Named turns come first, each shown by rows before and after it. Which turns, in which order, take the first row of each pair that follows to the second? Write the first one first, as in the answered first pair.
turn k916:
[ 11   6   4  -1   0  -5   1 -13   2  -2   2  -1   5  -8  -3  -1  -3  -2
  -6   6  -2  10  -9   9  -8   4]  ->  [  5  -2   3  -4  -4  -3  -1  -4  10   0   8  -1   2  -3   0 -12  -3  -3
  -6   0  -7   3   1  13   4 -11]
[-10  -3  -2   8   1   9  -3  11   6  -6   0   7  10  12  -4  -7  -7  -1
  11   2  -6  -2  13  -7   8  -8]  ->  [ -1   7   3   6   6   4   4 -11  -8  -6  -8   1   8   1  -4  12  -2   1
   9  10   1   7  -5  -7 -13  16]
[  4  -7  -4  -7 -10   2   0   7  -2   2  17   4 -13   2   4 -11   8  -6
  -4 -12 -14 -10  22  -1  17 -15]  ->  [  3  13  -3  11  -3   3  -4   9 -17 -11   9  16   6   9   4   1  10  -7
  13   0  -5   2  20 -22  -1   3]
[  0   6   2   0   4   0   0 -11   0  -1  -8  -4   8  -6  -5  11  -6   3
  -2   4   8   9 -13   5 -12  13]  ->  [ -2  -8   1  -9   1  -2   0  -7  12   7   0 -10  -6  -9  -3  -2  -7   4
 -10  -6  -1  -2  -6  14   7  -4]
turn k376:
[ -7  -7   3   0   9  -5  -3   8  -2  -6 -13   6  16   3   2 -20  -6   0
   5   7  10  -3   0 -11  10  14]  ->  [ -9 -13   4  -9   8  -7  -2   6   8   1 -12  -4   6  -2   2 -22  -7   2
  -4   3   7  -6  -5  -2  16  10]
[  6  -7  -1 -11  -5  -5   2 -13  -2   5  11  -5 -15  -5   2   0   5  -1
 -11  -7  -4  -8  -4   9   0  -1]  ->  [ 10   4  -1   0  -5  -5   1  -9 -13  -4  12   6  -8   1   4   5  10  -4
  -1  -5  -3  -4   4  -5 -10   9]
[  3   3 -10   7  -6   5   5   3   0  -4   7  -8  -2  -2   6 -10  -1 -13
  -4  -8 -14 -16  18   1  10  -9]  ->  [  5   6 -10   9  -5   6   3   6  -4  -7   5  -4   1  -1   6  -8  -1 -12
  -1  -6 -15 -14  22  -3   9  -5]
[  3  11   6   9  -3  -1   0   4   6   2 -12   6  10   2   1  -2   0   6
  10  11   3   6   4   0 -16   5]  ->  [  0   3   7   5  -3  -1   1   5  16   7 -14   0  11   1  -1  -6  -6   9
   4  10   5   3  -2   7 -12  -3]
turn k335:
[ -7  -5  -3  -2  -1  -1  -1  12   4   0   2   2   4   1   1 -11  -6   2
   0  -2   2  -6   4   2   7 -11]  ->  [-4 -7 -3 -7 -2 -3  2  6  3  3  3 -1 -3 -5  1 -9 -1  3 -6 -4 -2 -7  3  9
  8 -9]
[ -8  -4   2   4  -5   9   2 -12  12   7 -16  -7   1   9  -4  14  -5  10
   6   4   7  -1 -15   8  -3   0]  ->  [-12  -2   3   9  -5  12  -1  -7  12   5 -18  -2   5  14  -5  10  -7  10
  10   5   7  -1 -11   4  -2  -2]
[ 1 -4 -2 -1 -5 -1 -4  4 -3  4  7 -2 -5  1  0 -2  5  0  0 -6 -5 -3  8  2
  6 -3]  ->  [ 3 -4 -1 -5 -6 -2 -2 -4 -5  6  5 -3 -8 -3  0  1  5  0 -2 -4 -5 -3  2  6
  2  2]
Then:
(2 to 3 turns a pair)
[  2   6  -6   1  -6   6   8  -2  -9 -10  -8  -2   5   7   2  11  -1  -2
   8   0   7   8   1  -9 -13  -2]  ->  [  0  -8  -6  -7 -10   8   8   3   5  -2   0  -8  -5   6   2  -1  -5  -3
   0  -8  -2  -1   8   0   4 -19]
k916 then k916
[ -2   7  -1   2  -2  -2   6  18  -3  -6   9   2   3   5   0  -4   5  -9
  10   4  -5   4  17 -12   1   8]  ->  [-10  -7   0  -4   1   0   5  20  17   3   5 -12   2   2  -2 -12  -5  -2
   2   4  -2   2   7   1  11  -3]
k376 then k376
[ 5  9 -1  5 -8 18  4 -9 -3 -5  5 10 -3  0  4 -5  2 -5  7 -1 -1  4  3 -4
 -8 11]  ->  [  3   3  -3   3 -12  19   3  -2   4  -4   7  10  -5   4   5 -14   0  -6
   6  -4  -4  -2   8  -2   1  -1]
k916 then k916 then k376
[  6   9   0  -7   2  -4   5 -23 -12   2   2   2  -4  -9   2  13   8  -5
  -1  -2  -3   1  -6  -7 -13  15]  ->  [ -6   3  -4   5  -1   2  -4   8   1  -4   8  13   7   9   1 -10   2 -10
   9  -8  -7  -8  17 -15   5  -8]
k916 then k916
[ -2  -2  -6  11  -2  -4  -5   3   7 -13  -2  11   8  14  -2 -15  -6  -6
  11   4  -7  -7  20 -13   1  -4]  ->  [  9 -11  -4 -11  -4 -10   5 -25   6   0   0  -9 -14  -6   0  -6   1   0
  -8   1 -11 -12   2   7  -1   6]
k916 then k916
[  3  -7   7  -9   8  -4   4 -13   7   7  -8 -10  -2  -8  -4  11  -4   5
  -5   4   4   4 -14  13  -3   4]  ->  [  4   8   5   7   5   0  -1  -3  -6  -4  -7   7  12   2  -2  15   0  -4
  12   7   5  10   0 -10 -12  13]
k376 then k376 then k335
